(in the rows, 128 means zero)
A single turn carries every row of the set below to another of its rows. Some are shown first; where does it send the rows asked next?
K_906: [147 128 162 109 155 175 138 146 122 127 115 125 154 132 107 124 139 139]
K_597: [129 102 133 125 163 128 158 136 158 129 101 108 148 144 122 158 124 145]
K_826: [156 135 131 135 114 118 136 139 156 130 116 132 146 118  97 114 131 130]
K_687: [142  95 122 102 159 153 123 124 124 133 149 133 111 134 128 147 135 159]
K_90: [130 119 165 104 157 174 136 158 137 133 120 117 145 128 115 134 144 157]
K_111: [152 100 139 118 162 136 155 100 156 114 136 101 148 133 125 109 155 162]
K_55: [130 136 157 101 149 136 129 133 132 123 119 101  88 125 128 120 120 173]
K_526: [107 118 142 110 156 128 146  85 144 121 113 146 144 119 122 119 116 167]
K_198: [125 109 147 115 124 165 116 126 157 159 119 118 137 110 104 114 142 176]
K_382: [120 123 128 137 128 153 117 117 127 121 118 134 106 159 136  94 136 152]
K_40: [143 141 147 121 156 133 146 108 112 121 109 114 117 104 105 106 117 156]
K_99: [157 126 146 112 115 169 105 118 137 147 115 126 136 139 105 101 133 145]
K_762: [127 132 129 120 167 170 120  96 152 133 128 119 119 171 125 122 128 142]
K_554: [149  97 117 113 163 151 133 109 113 132 143 140 128 121 114 140 133 151]
K_763: [127 110 104 100 120 117 118 127 152 145 137 114 120 124 124 140 141 167]
K_524: [129 119 136 141 128 147 104 131 135 135  89 122 122 159 137 141 122 139]
K_149: [111 108 131 157 142 142 126 121 138 143  85 123 144 120 120 142 127 155]
K_236: [133 118 145 104 171 127 140 124 177 172 124 118 131 131 112 129 149 146]
K_82: [161 132 143 104 165 129 134 113 158 162 121 127 134 152 111 117 141 119]
K_347: [151 114 130 137 125 131 124 110 162 145 113 148 132 157 119  94 128 139]
K_379: [130 130 134 137 131 120 137 110 135 112 104 103 162 119 125 105 163 147]
K_472: [121 127 147  92 142 134 123 101 147 114 120 142 117 160 143 123 113 158]
K_290: [112 128 129 138 119 133 140 132 119 110 117 126 130 100 102 120 143 139]
K_309: [160 106 143 107 153 139 142 108 157 110 140  98 133 156 137 111 153 156]
K_271: [116 134 162 113 142 155 126 109 131 101 136 113 113 142 135 154 135 151]
K_338: [108 120 126 131 178 166 138  91 158 141 126 118 135 138 112 125 133 158]
K_690: [151 150 132 117 163 141 105 121 173 115 120 136 143 151 125 111 122 136]
K_403: [113 131 137 119 109 137 121 152 129 107 124 118 104 131 124 128 143 141]
K_465: [123 115 149 108 165 125 115 144 169 134 113 113 105 104 112 139 139 136]
K_986: [153 122  97 112 120 117 124 104 127 137 128 127 138 125 109 123 134 138]
K_935: [148 112 132 122 157 131 150 134 148 122  99 112 144 164 126 152 119 127]
K_493: [145 142 161 109 148 116 140 145 144 137 136 109 120 120 128 159 140 158]
K_924: [ 98 111 125 149 140 148 135 112 134 131 116 132 122 122 123  99 142 172]
K_951: [163 150 153 120 150 115 147 124 124 132 128 120 140 115 113 145 134 136]
K_727: [153 130 143 116 161 126 115 124 143 124 105 126 119 114 100 121 130 103]
K_490: [124 130 142 117 123 124 117 134 151 112 114  93 133 147 149 117 163 157]
K_16: [121  99 133 135 131 128 130 124 182 156 118 138 127 136 123 107 137 168]
K_462: [115 132 155 131 151 152 144  91 121 103 129 120 139 115 116 147 136 148]
K_145: [136 126 139 122 111 119 127 161 178 136 125 120 124 125 114 129 137 153]
K_166: [120 132 132 124 174 136 122 125 190 128 122 131 151 115 119 121 131 166]

K_99 -> K_524
K_935 -> K_309
K_82 -> K_762
Where do these go?
K_55 -> K_465
K_382 -> K_403

A single turn carries every row of the set below to another of its rows. Some are shown first; where does it send the rows asked next?
K_677: [122 117 119 102 152 134 108 116 145 134 129 151 113 137 118  98 137 108
 125  99 115 111 130 154 116 119 141 109 131 161 119 136 138 139 138 153]
K_542: [153 145 143 161 118 137 143 137 111 123 137 125 151 111 133 152 134 119
 105 128 145 134 118 121 153 127 100 135 127 128 141 118 140 125 112 137]
K_233: [ 94 108 128  84 145 129 142 109 138 151 105 134  97 125 117  96 131 153
 148 128 122 131 132 125 107 125 125 120 133 128 118 121 119 112 118 107]
K_729: [142 138 127 153 128 141 140 122 117 124 132 118 160 104 139 151 137 137
 116 139 125 111 116 118 149 150  92 129 128 120 136 127 144 119 108 122]
K_999: [133 129 124 101 141 128 111 121 149 138 126 161 112 149 120 109 133 109
 122 101 118 127 144 152 124 121 149 113 132 165 123 128 129 157 135 153]
K_582: [119 107 119 120 144 123 116 147 142 120  99 122 117 132 116  93 124 145
 129 124 151 143 114 127 109 116 166 146 133 132 113 138  92 129 121 107]
K_136: [160 143 127 158 118 133 147 126 127 122 137 130 141 116 142 153 129 137
 111 134 139 134 131 126 157 120 112 153 122 114 129 104 130 121  93 131]
K_805: [100 133 156  93 112 122 146 131 143 151 119 139  97 143 105 110 112 143
 134 117 141 159 147 122 116 117 146 116 129 143 135 108 112 136 123 135]
K_793: [115 117 117  98 151 145 113 113 162 132 128 141 120 137 121  91 137 126
 134 104 113  94 129 150 120 128 143 116 129 149 118 139 132 128 133 150]
K_190: [109 119 133 126 123 123 116 156 148 119 112 115 125 137 103 101 111 145
 123 118 156 145 120 123 109 123 177 131 130 139 126 137  95 138 127 127]
K_337: [152 136 115 153 127 136 144 115 129 123 134 125 147 109 145 152 132 147
 117 142 126 119 129 124 152 135 105 149 123 108 125 110 135 116  91 120]
K_483: [138 136 126 166 117 129 134 120 110 120 150 119 147 100 126 156 127 127
 104 131 130 126 122 125 141 133 106 122 122 122 134 115 156 116 105 139]
K_566: [106 112 106 122 138 107 100 134 124 125 104 126 128 127 110 118 119 141
 123 133 124 145 126 123  96 151 160 104 137 147 121 146 114 154 128 104]
K_219: [162 146 138 153 122 139 149 134 121 125 128 130 150 118 143 151 136 130
 112 134 143 132 123 121 160 129 101 149 128 122 137 114 128 128 104 126]
K_657: [118 103 102 117 154 114 106 133 128 125  94 129 119 126 121 104 129 141
 130 132 131 142 118 127 100 134 156 129 137 137 110 144 103 140 122  93]
K_981: [122 128 120  93 141 145 120 117 177 136 125 144 124 149 126  98 130 139
 137 108 113  98 142 147 129 135 151 125 129 147 122 133 119 141 127 149]
K_630: [141 139 137 161 121 138 138 129 109 122 141 118 157 103 131 151 135 125
 108 131 135 120 113 121 146 140  94 122 127 127 141 125 150 119 115 134]
K_514: [ 91 125 147  98 119 113 133 121 121 152 122 140  99 130  99 116 115 131
 129 119 127 159 142 123 102 127 137  91 133 151 135 116 132 138 130 132]
K_811: [102 123 145  85 128 132 151 123 153 151 108 135  97 139 115  97 120 158
 146 123 138 142 141 122 118 116 140 133 130 128 125 112 104 120 115 120]
K_435: [139 132 114 159 126 133 136 111 118 121 142 118 151  99 136 155 131 141
 113 140 120 114 123 124 142 143 101 129 123 112 128 117 150 113  98 124]
K_2: [151 143 134 165 112 129 141 129 116 120 148 126 142 111 130 155 125 124
 103 127 142 138 127 126 149 120 113 137 122 122 135 106 143 122 102 143]
K_325: [133 136 124  95 136 135 118 121 169 139 123 157 119 156 126 108 127 128
 130 106 116 117 152 148 131 131 154 123 130 157 125 127 116 158 128 151]
K_372: [155 142 127 149 128 142 147 125 125 126 125 126 156 113 147 151 138 141
 119 140 130 118 123 119 158 143  95 145 128 116 134 119 131 123 102 117]
K_531: [ 87 111 129  92 140 117 130 108 118 151 114 137  98 119 107 108 127 137
 138 125 115 142 133 125  96 131 123  94 134 142 123 124 137 123 127 115]
K_917: [101 122 126 127 119 113 107 147 136 121 116 117 131 133 100 116 107 143
 119 124 140 147 127 121 101 145 174 106 132 148 131 142 109 153 131 124]

K_542 -> K_219
K_999 -> K_325
K_657 -> K_566
Where do these go?
K_805 -> K_811
K_435 -> K_483

A single turn carries every row of the set below to another of its rows. Some are shown first; where does it send the rows asked next?
K_636: [120 139  94 160 125 108 137 131 143  97 105 147 140 109  97 127 128 110
 110 111 130 127]
K_931: [123 126  99 171 123 129 132 117 139 155 123 164 140 157 131 131 142 139
 127 130 113 109]
K_348: [127 144 128 161 144 127 140 123 144 148 142 127 160 108 134 145 126 110
 101 126 112 151]
K_829: [112 118 127 123 137 120 135 151 134 125 146 127 121 128  97 100 143 143
 118 134 133 137]
K_913: [131 125 114 152 142 110 126 118 135  81 117 126 151 110 134 124 134 122
 151 140 101 117]
K_718: [136 134 118 145 125 147 143 152  87 126 133 143 151 117 120 124 139 129
 137 145 128 139]
K_697: [139 121 128 137 101 141 156 146 127 138 106  99 125 112 112 156 100 130
 135 114 128 126]
K_947: [146 135 138 133 134 124 139 147  97 112 105 138 148 110 107 163 121 113
 129 140 104 139]
K_926: [125 125 117 137 136  95 115 117 119 166 106 146 136 127 126 135 121 131
 142 121  98 101]
K_873: [135 145 109 109 116 126 119 102 142 145 113 136 139 122 126 166 156 148
 126 135 113 145]
K_394: [119 119 117 138 132 120 156 118 161 122 128 107 136 142 118 131 116 153
 105 142  84 117]
K_180: [116 139 113 149 110 132 143 119 123 140  97 152 111 142  70 146 140 126
 118 108 124 128]
K_517: [129 122 106 115 121  97 121 131 145 125 113 123 130 126 113 124 155 119
 162 109  89 111]
K_262: [143 117 142 137 140 127 108 111 138 117 102 121 140 124  87 146 118 112
 149 114 138 150]
K_692: [100 127 136 159 116 143 139 120 122 116 149 140 132  93  88 149 122 131
 122 114 110 149]
K_574: [142 134 141 147 116 157 144 114 129 110 113 117 115 142 127 128 161 119
 124 156  95 129]
K_73: [133 116 130 143 130 126 143 119 115 138 136 120 153 119 143 152 128 144
 170 126  86 118]
K_594: [109 135 126 161 117 160 125 121 103 122 129 124 134 121  89 139 128 133
 161 143 132 143]
K_210: [143 114 145 139 143 141 102  93 135 121 107 138 137 130  92 137 119 116
 146 113 131 135]
K_772: [130 124 119 132 133 132  96 132 147 119 135 131 142 139 135 167 151 157
 127 107 116 123]
K_867: [154 152 116 141 134  94 133 132 138 158 121 108 135 142 104 128 136 131
 135 101 131 138]
K_725: [118 132  94 134 107 105 157 118 149 104 119 126 120 118 130 137 140 142
 131  89 101 133]
K_50: [125 138 138 150 143 119 136 120 129 141 140 131 157 101 140 124 133 113
 102 127 114 155]
K_834: [119 152 110 145 102 126 124 139 149 126 122 139 105 138 118 112  97 108
 144 133 105 117]
K_42: [141 122 142 152 113 168 133 115 129 123 112 116 131 142 123 127 154 106
 137 155  98 128]
K_260: [122 125 124 163 104 139 130 103 166 135 105 111 163 127 118 128 119 124
 123 120 112  98]
K_415: [123 121 132 149 110 139 156 144 123 145 112  98 121 116 112 159  96 135
 118 127 121 135]
K_549: [112 142  95 169 114 126 145 103 153 116 100 130 120 156 119 159 131 146
 137 122 115 129]
K_675: [126 104 127 130 125 135 140 147 134 113 143 134 114 134  96 104 150 141
 112 127 132 144]
K_723: [117 131 127 152 128 125 102 143 138 106 134 136 112 141 136 135 103 142
 129 104 109 108]
K_142: [114 128 125 140 117 137 153 131 115 170 139 136 126 149 101 149 156 147
 143 125  96 128]
K_607: [128 151 138 153 118 113 120  95 131 139 108 126 134 132 119  94 153 132
 118 116 128 114]
K_681: [129 122 141 141 124 138 132 141 135  96 134 146 139 114  83 152 151 105
 124 133  90 141]
K_442: [173 110 117 123 128 126 150 116 141 123 121 121 121 157 107 132 128 146
 134 105  99 127]
K_508: [137 154  99 117  89 132 142 109 144 150 115 151 123 118 122 124 128 115
 133 138 109 138]

K_772 -> K_834
K_517 -> K_549
Where do these go?
K_636 -> K_142
K_675 -> K_42
K_607 -> K_442
K_947 -> K_692
K_210 -> K_697

